B =
array([[-1.6, -0.2,  0.9, -0.2, -1.3],
       [ 0.8, -0.1,  0.1,  0.4,  0.7],
       [ 1.7,  1.2,  1.3,  1.3,  1.2],
       [ 0.6,  0.8,  1.7,  1.2,  0.9],
       [ 0.2,  1.2,  1.5,  0.8,  0.1],
       [ 0.5, -0.3,  0.0,  0.5,  0.8],
       [ 0.4,  1.3,  1.5,  2.0,  1.3],
       [ 0.3,  0.9,  0.5,  0.9,  0.4],
       [ 0.4,  1.1,  1.2,  1.4,  1.0],
       [ 0.9,  0.0,  0.1,  0.4,  0.7],
       [-0.8,  0.4,  0.8, -0.3, -0.7],
       [ 0.5,  1.0,  1.8,  1.3,  0.7],
       [ 0.0,  0.8,  1.7,  1.0, -0.4]])
Report the last entry in the row that holds the largest entry.
A: 1.3
The smallest entry in the last column is -1.3
Report the entry in the top-left corner.
A: -1.6
Report the 2nd entry, reading row by row.
A: -0.2
The entry directly above 1.4: 0.9
The entry directly above the largest entry is 0.5
Report the third-last entry, reading row by row.
A: 1.7
The bottom-left entry: 0.0
The 3rd entry, reading row by row is 0.9
The second largest entry: 1.8
The entry at the centre: 1.5
The entry directly below 0.6 -> 0.2
Report the smallest entry in the last row.
A: -0.4
Report the 3rd entry on the diagonal from the top-right corner.
A: 1.3
The largest entry in the first column: 1.7
Report the second entry on the main diagonal.
A: -0.1
Report the fourth entry from the end, reading row by row.
A: 0.8
The entry directly above the centre entry is 0.0
Report the bottom entry of the column that holds the largest entry.
A: 1.0
The first entry of the largest entry's row: 0.4
The fourth entry, reading row by row is -0.2
Report the entry directly below the centre entry.
A: 0.5
The entry directly below the smallest entry -> 0.8

Read these off the array that follows. Indices start at 1.
1) Give the bottom-left entry.
2) Give the entry in row 3 and column 2.
3) Give the entry just right of the smallest entry.
4) Give the entry just left of the largest entry.
5) Give the entry just left of .03.
6) Give the entry in row 1 and column 3.
7) Give the bottom entry of the column that holds the smallest entry.
8) Give the entry in row 1 and column 2.
.38 -.44 -.27 -.60 -.74 -.56 -.26 -.20
-.10 -.10 -.12 -.15 -.56 -.54 .03 -.01
.22 -.34 -.15 -.27 -.36 -.38 -.20 -.12
-.07 .09 .23 -.15 -.26 .18 .21 .26
.64 .34 -.04 .60 .22 -.52 .17 -.48
-.25 .31 -.21 -.50 .37 .07 -.34 -.39
-.01 .31 -.31 -.55 .38 -.64 .06 -.12
-.04 .62 -.31 .27 -.02 -.11 -.07 -.21
-.09 .46 .10 .21 -.33 -.09 .52 .06
.34 .26 .12 -.70 -.69 -.18 -.21 .33
-.15 -.13 .04 .74 -.16 .19 .41 -.07
.32 -.02 .66 -.28 -.11 -.04 .09 .34
-.05 -.06 .25 -.28 .29 -.09 -.12 .46
.26 -.21 .32 -.22 -.16 .22 -.01 -.04
.38 .50 -.13 .07 .26 -.34 .22 .32
1) .38
2) -.34
3) -.56
4) .04
5) -.54
6) -.27
7) .26
8) -.44

8.7	-8.5	-11.3	-5.3	18.0
-8.7	1.7	-8.1	-28.6	1.6
-8.7	-9.9	8.4	-5.3	-26.8
8.7	-8.4	-11.2	-5.3	18.7
-8.7	1.7	9.0	10.6	-13.7
-8.7	-13.1	7.6	-5.3	-21.1
8.8	-13.8	-3.9	1.1	2.2
-8.7	24.3	5.8	-5.3	2.2
-0.7	21.8	-10.6	-5.3	15.7
5.2	21.1	-8.4	-2.9	22.3
-8.7	21.6	-1.1	-11.0	-3.6
-8.7	24.4	-3.9	-5.3	3.3
What is the last entry, reading row by row? 3.3
The third largest entry: 22.3
The top entry of the column that holds the smallest entry: -5.3
The first entry on the main diagonal is 8.7
The bottom entry of the column that holds the largest entry: 24.4
What is the entry directly above 22.3? 15.7
The entry just right of the largest entry is -3.9
What is the entry directly above -21.1? -13.7
What is the entry just right of the smallest entry? 1.6
What is the top entry of the column that holds the largest entry? -8.5
What is the 5th-last entry, reading row by row? -8.7
The entry directly above -10.6: 5.8
What is the top-right entry? 18.0
What is the entry just right of -11.0? -3.6
What is the 2nd entry from the end, reading row by row? -5.3
What is the entry directly above 24.4? 21.6
The smallest entry in the first row is -11.3
The smallest entry in the last column -> -26.8
What is the 3rd smallest entry? -21.1
The second entry on the diagonal from the top-right corner: -28.6
What is the 3rd entry on the main diagonal? 8.4
What is the entry just left of the smallest entry? -8.1
The entry directly above -13.8 is -13.1
The entry just left of 5.8: 24.3
